rotation steps, each row followed by its count of steps:
The counts run from 0 to 135.
[ -3  -2 -11   8 -13   6   4  14   5   0  -5  -6  -5 -27  -8 -10  18   9
   7   5  11   8  -5  -8  -4  -8  -2   3  -9 -10 -14   1  -4 -10   9   3
  -5   1 -26  -2  -5  -3   3  15  -3   5   2   3  21  19  12 -17   4  -2
  -3   8   0  15  -4  -4   5   9   7 -22  -3   0  15 -15   6  -6  -8   7
  -5   6   1  15  -4   4  -5   5   5   5   8 -16] => 14
[  2  -2  -1   7  -8   4  15   7  -4 -10   3  -3  -7 -22  -8 -15  11  15
  11  11   8  11  -8  -6  -7  -6   1   4  -7 -15 -16   7  -8 -21   5   0
   2  -6 -20  -7  -3   0   6  12 -14  -2  14   3   7  17   4  -5   3   3
  -3  11  -1  22   0  -7  11  -1  11 -20  -2  -4   7 -10   7   1  -9   2
 -11   2   1   1  -5   2  -5  -3   5   4  13 -24] => 5
[  0   2 -10   6 -15   3   8  10   5  -1  -2  -5  -5 -25  -9  -8  18  11
   5   6   7  13  -4 -10  -7  -7   2   0  -5 -10 -17   1  -6 -11   7   3
  -1   0 -27  -3  -7   0   4  16  -3   4   6  -1  18  17  11 -16   7  -1
  -4  10   2  14  -3  -4   5  10   3 -21  -3   0  13 -12   7  -8 -10   6
  -2   9   0  16  -7   5  -5   1   6   6   8 -19] => 13
[  8  -3   3  -1  -9   0   3  -3  -4 -15  -2   2   0 -14   2 -22  12  24
  -1  18   6   0  -2  -6  -3   0   7  -5  -5 -12 -10  10   4 -19   5  11
   7   4 -14  -4 -11  -2   0   9  -1 -12  18  -5   7  18  11  -3   3   7
   0   6  13  15   6 -14  12  10   6 -14  -4  -8  14  -7   1   2 -14  17
  -1   0   3   3  -7  10   1   0  -3   3   1 -19] => 111
[ -5   3   5  17 -18   5   3  -3  -6  -6   4   3   6  -8  16 -17  15  15
  -1   5  15  -4   6  -3  -8  -4  15   1   1  -7 -17  -9   3 -10  20  -6
  -2  11 -14  -5 -11  -2  -9   9 -10  -9   3  -3   6  16   6  -6  -2   5
   5  11 -11  17   5   1  10 -14   3 -14 -22  -8   6 -13   6   4 -16   7
   2  -1  -2  15 -11   0   4  -1   5  14  11  -7] => 64
[ 12   2  -6   5 -11   7  -5  16   8   1  -1  -7  -3 -15  -5 -10  17   6
   9  13  12  15  -9  -4  -1 -12   0  -4  -6  -6 -20   5   3 -10   6   0
  -3   8 -28   0  -7  -8  -2  10  -7  -9   6   0   8  17  10 -16   2   2
  -1   3  11  18  -2   0   3   9  11 -25 -10   8  11  -9   3  -3  -2   8
   2   5   7  10  -6   7 -10   5   4   7  -3 -13] => 21
[ -5  -4   3  19 -15  -1  -7  -3  -3  -7   4   8   4  -9  13 -10  16  24
   8  12  13  -4   2  -1   2  -1   6   5   1 -11 -17   0   0  -7  15  -5
   1   7 -14 -11  -7  -3   1   1  -9  -9  11   1   4  11  11   2   4  14
   1  12   1  19   4   0  16 -18   3 -23 -14 -13  11 -17  10  12  -8   5
   0  -3   5   4  -3   6  -2  -2   4   9   9 -11] => 71
[  4  -6   2   0 -15  16  11   4 -11 -17  -5  -6   3 -14  12 -24   7  14
  10  19   8  -1   1 -10  -4 -15   8   0  -5 -10 -16  -2  -4 -25   2   8
   7   2 -13  -3 -11   0  -4  13  -1 -10  11   7   7  23  14  -6   8   2
  -5   6   9   8   0 -10   4   7   6 -17  -1  -5   4 -16   0   5  -7  13
  -8   5   3   3 -11   7  -6  -3   1  -2   1 -14] => 105
[ 13   2   0  14 -10   9  -6   6 -13 -12  -7 -11   3 -20   8 -20  17   4
  12  18   9   2  -2  -9  -4 -10  12   4  -2  -5 -18  -2  -1 -18   8   9
   4  16 -27  -7  -8  -8   2   9   2 -13   7   2   6  14  18 -14   4   5
  -3   8   5  11  -1  -7   4   2   0 -14   0  -4   5 -12   5   4  -3   7
  -2   7   7   6  -8   6  -4  -3   6   2  -9  -3] => 99
[  7   5   1  15 -16   1  -8   1  -3  -6   2   3  -8 -13  12 -16  17  10
   4   8  13   7  -7  -2 -10 -10  12   6   2  -1 -25  -5   4 -16  22  -8
  -3  17 -22  -2  -3 -10  -7   5  -9 -11   4  -6   3  13   5  -7 -10   7
   7  11  -4  20   2   6   5  -2   5 -16 -14   4   7   0   8   7 -11   3
  -4   1   7   7 -12  -9  -6   1   8  12   2  -8] => 60
[ -5  -4   2  20 -15   3  -7   0  -7  -7   2   6   0 -12  12 -10  15  19
  11  12  15  -8  -1   0   2  -5   5  10  -3 -12 -17  -1   1  -9  16  -7
   0   8 -15 -10  -4  -5  -1   0  -9 -10   9   0   6  12  10  -1   3  12
   3  13  -1  22   1   4  16 -17   6 -21 -12 -11  10 -18  13  13  -7   2
  -6  -2   6   3  -1   2  -3   0   6   6   9  -8] => 70
[  1  -7  -3   4 -16  11   2   1   2  -7   6   9  -5 -14  10  -6   8  31
  -2  10   4   7  -4  -6  -4 -14  -1  12  -7  -2 -22   3  -2 -15   4   2
   0   8 -12   7  -3  -5 -11  10 -17 -12  15  -1  12  18  15  -8   4   3
  -2  12   4   7   4   0  10  12   5 -17  -7   8   7 -14   2   2  -9  11
 -15  -1  -2   0 -10   3  -8  -4  -3   6  11 -23] => 43
[  5   4  -1   3  -7   1   7   4  -1  -5  -2   0 -10 -24  -4 -18  10  15
   3  14  10  11 -10  -2 -10  -4   6   3  -5  -8 -17  11  -1 -22   3   3
   0   1 -24   0  -3  -4   4   9 -15  -5  13  -1   8  19   6  -9  -7   0
   2   8   0  22   3  -6   9  14  13 -15  -5   4   9  -1   4  -1 -12   5
 -10   1   2   1  -5  -3 -10  -5   7   4   6 -23] => 121
[  2   0   4  16  -6  10  -2   6 -11  -7  -1  -2  17 -14   9 -21   9  14
   8  19  16   4   4   2  -1  -3  16   2   2  -1 -12  -1   8 -12   0   5
   1   4 -29  -8 -12  -6   2  10 -12 -11   9   9   4  18  15 -12   4   8
   3   6  -3  18   6 -10   6   0   7 -13  -9  -4   0 -20   1   2  -5  11
  -3  -6   4   5  -3  15  -9 -12   2   2  -8  -5] => 95
[-13 -11  -9  17 -16   5  -7   0  -4 -10   1   6   5 -21   7 -10  17  21
   5   4  10  -6   4  -5   4  -2   2  10  -2 -13  -9  -5   5  -5  12  -5
  -2  -1 -14 -11  -7   0  -2  13   1   4   2   4  13  15   5  -4  10   6
  -1  14  -2  21  -1  -2  10  -8   4 -19  -4 -13  15 -25  10   4 -13  14
  -3  -5   6   8  -7   7   1   6  -1   9   5 -11] => 78
[ -2  -1  -8  15  -9  14  -2   8 -13  -8  -2  -7   7 -27   2 -19  12   3
  11   8  10   9   0  -5  -5 -11  11  11   0  -2 -14  -8   5 -14   6   1
  -2   5 -28 -10  -6  -4   0  18  -6   2  -2   9   8  17   6 -16   6  -1
   1  11  -7  20  -1  -5  -1   5   7 -12   0  -1   3 -19   5   0  -8  11
  -9  -3   9   7 -12   4  -7  -2   2   7  -8  -6] => 91
[ 13   1  -6   7  -9   6  -8  14   4   2  -3 -10  -3 -17  -5 -11  22   6
   9  12  13   9  -9  -4  -1  -8   1  -3  -8  -6 -17   5   5  -6  10   1
  -4  14 -29   2  -6  -9  -2   9  -4 -13   2  -4  10  16  12 -17   2   2
   0   2   8  17  -4  -1   5   8  11 -21 -12   5  14 -13   5  -3  -2  11
   2   4   9  11  -5   6  -6   7   3   8  -4 -10] => 22
[  0  -4  -2  15 -22   0  -3  -2  -3 -11   5   7   0 -15   8 -11  18  21
   4  10   1   9   0 -11  -4  -9   5   3   5 -10 -24  -3  -4 -10  15  -6
   4   5 -20 -11  -9   0  -2   8  -1   0  11  -2   3  10   5   2  12  12
  -4  18   5  16   3  -1   7  -9  -6 -23  -2  -8  11 -11   7  10 -10   3
   1   5   5   8 -16   3  -1   1   3  13   4 -14] => 74
[ -5  -4  -9   9 -18   9  -7   2   0  -6  -1   7  -8 -19  13 -13  14  13
  -1   2  12  -1  -8   0  -8 -13   5  11  -4   2 -16  -6   9 -15  16  -2
  -7  10 -13   5  -1  -8 -14  12  -6  -2  -2  -3  17  19   7 -12  -9  -2
   6  10  -7  17   1   6   2  11  10 -11 -12   8  12 -10   5   0 -15  12
  -9  -5   6   5 -10  -7  -6   6   2  10   6 -11] => 53
[  1   3   0  19 -16   0  -9   0  -7  -6   0   0  -1 -12  13 -16  19  10
   2   7  17  -4  -1  -2  -8  -3  13   7  -2  -5 -18  -7   6 -10  24  -5
  -4  18 -19  -4  -5  -8  -7   4  -4 -13   1  -7   7  13   9 -11  -7   5
   8   9 -10  21   2   5  11  -8   5 -12 -17  -6  11  -7  11   5 -14   7
   0  -2   5  11  -9  -5   2   3   6  14   4  -4] => 62
[  0  -4  -7   4  -5   4   5   2  -9 -12  -6  -3  -7 -26  -1 -22  13  13
  -1   9  11  -9  -5  -4  -7  -1   4   7 -13 -13  -3   7   3 -19   9   8
   0   2 -12  -2  -2  -4  -1  14  -3  -3   5  -3  17  20   9 -11  -3  -4
   3   8  -3  21   0  -7  10  12  14  -8  -2  -6  16 -11   7  -3 -16  19
 -10  -4   4   2  -3   1   3   5  -1   2   6 -20] => 116
[  7   6  -4  10  -4  -3  -1   7  -2  -2  -6  -4 -12 -25  -4 -18  18  11
   4  13  13   3 -10   0 -11   1   6   5  -7 -10 -14  11  -1 -17  10   4
  -3   9 -29  -2   0  -8   7   7 -10  -6  10  -6  13  15  14 -13 -10   1
   5   7  -2  21   2  -4  13  10  10 -12  -8   1  14  -2   9  -1 -11   6
  -7   2   3   4   2  -3  -5  -1   7   4   5 -17] => 123
[ -2  -3  -6  14 -22   2  -6  -1  -5 -12   1   3  -2 -20   7  -8  18  18
   6   7   2   6  -2 -12  -4 -11   3   9   1 -12 -23  -5  -3 -10  16  -7
   3   7 -18 -10  -8  -1  -2  11   2   3   9  -1   7  11   6  -1  12   9
  -5  17   5  16  -1   1   8  -7  -4 -23   1  -9  14 -14   8   6 -11   4
  -2   7   7   6 -14   2  -1   5   3  13   3 -15] => 75
[  8   0  -2   3 -11  12   7   8   1   0   7 -12  11  -8   0 -17  15  12
  -1   8  14   7   1  -6  -3  -7   9  -9  -9  -7 -14  -1   6  -6   8   1
  -1   8 -18   2 -14  -3 -11  16 -12 -17   1  -2   9  19  10 -15   7  -2
  -1  -1   2  14   2  -4   5   6   9 -17 -21   1   9 -17  -1  -7  -9  19
   5   0   1  19 -12  13   2   2  -2  14   2 -13] => 26
[  3   1   5   5 -12   2   6   9  11   3   0   1   2  -8   4 -11  15  17
   7  16  17   2  -2   3  -2  -4   6 -12  -6 -12 -19   4   1  -8   7   0
  -1   5 -22   2 -13  -3  -1   2 -13 -13  10  -2  11  17  13  -8  -1   7
   2   1   5  15   4  -1  12   0  12 -25 -23  -1   9 -11   3   1  -6   7
   8   4  -2  14   0   6  -9  -2   7   3  13 -14] => 134
[ -7  -3   1  12 -13   3  -4  -1   2  -3   4  12   3  -9  16 -17  10  23
  -1   8  18  -1  -4   8  -5  -5  10   3  -1   0 -16  -2  14 -12  10  -4
  -7   6 -16   3  -8  -8 -12   7 -16 -11   3  -2   9  20   5  -6 -10   3
  10   6  -8  22   8   4   6   5  14 -12 -22   4   6  -9   4   4 -13  11
  -4 -10   3   5  -6   0 -10  -2   2   9   5 -11] => 56
[  1   4  -4   8 -12  -4   9   5   6  -2   1  -1   1 -20 -10 -10  19  22
  -2  10   7  13  -2  -8  -8   1   6  -6  -2 -12 -13   8  -4  -7   6   5
   0   0 -28  -7 -11  -1   7  12  -7  -1  12  -2  15  16  10 -11   7   3
  -1  10   5  15   4  -9  11   6   0 -21  -7  -6  13  -8   5  -7 -11   7
   4   6  -5  16  -6  11   0  -3   4   6  10 -21] => 11
[ -2   0  -5  14 -10   2  -5   1  -7  -6   3   1  15 -20   1 -20  16  17
  -2   8   7  15   5  -3  -5  -3  15   1   6  -1 -11  -5   9  -6   5   2
   0   3 -29 -11 -12  -2   2  17  -5   1   3   3   5  15   4 -11   9   3
   1  12  -3  20   5 -11   0   6   0 -11  -4  -4   7 -15   3  -3 -15  15
   3  -5   7  12 -14  13  -1  -5  -2  14  -9 -12] => 88
[ -2  -4  -9   8 -21   7  -4   2   1  -7   0   8  -7 -19  12 -13  15  17
  -5   2   9   3  -8  -5 -11 -14   5  10   0   1 -21  -7   7 -16  14  -4
  -4  10 -16   7  -3  -6 -13  13  -4  -1   1  -5  16  19   6 -10  -5  -3
   5  12  -5  13   3   4   0  14   5 -11  -9   8  12  -6   3   1 -16  10
  -8  -1   4   9 -14  -8  -7   4   2  11   5 -15] => 52
[ 11  -4  -2   4  -8  18   1  13  -6  -4   5 -16  -1 -12   3 -12  15   6
  11  12  14   0  -4  -4   1 -10  -1   8 -15  -8 -16   1   2 -12   8  -2
  -2  14 -15   2  -1  -9 -10  11 -16 -21   4   0   7  16  12 -16   4  -2
  -1   1   2  17  -5   4  10   1  17 -15 -15   3   6 -22   4   0  -2  13
 -11  -4   6   2  -7   3  -1   5  -2   8   2 -13] => 30
[ -2   2  -3   7 -13   8  10  14   4   2  -9  -7 -10 -20   2 -12  13   4
   9   8  16   0  -6  -3  -8 -10   3   1  -8 -11 -19  -1  -5 -15   9   0
  -4   3 -22   2  -7  -6  -3   9  -9  -3   2   1  17  20  12 -15  -5  -2
  -1   4  -5  16  -4   1   7   5  12 -19 -14   2   9 -11   7  -3  -8   4
  -7   6  -2  13  -2  -5 -11   2  12   1  15 -13] => 130
[ -3  -2   0   6  -9   4  20   1  -6 -10   4  -3   1 -17  -4 -19  11  18
   4  12  10   4   1  -4  -7  -2   7  -3  -8 -19 -11   5  -3 -16   7   2
   2  -7 -15  -9  -9   5   4  15 -11  -3  11   4   9  20   4  -3   5   1
  -1   9  -4  21   5 -11  13  -1  13 -16  -9 -11   6 -11   6  -2 -15   8
  -6   0  -2   8  -7   6   2  -1   3   4  14 -23] => 3
[  4  -7  -7   7 -14   6 -10   2   3  -6   1  10 -10 -19   9  -5  13  26
   2  10   5   2 -10  -3  -3 -10  -3  15  -5  -2 -19   6   1 -13   9   2
  -3  14 -15   6   3 -11  -7   5 -12 -12  13  -6  14  15  17  -9  -2   4
   1  11   7  12   0   4   9  13   6 -15  -4   8  13  -9   5   5  -6   9
 -16  -2   4  -5  -5  -3  -9   1   0   6   5 -19] => 45
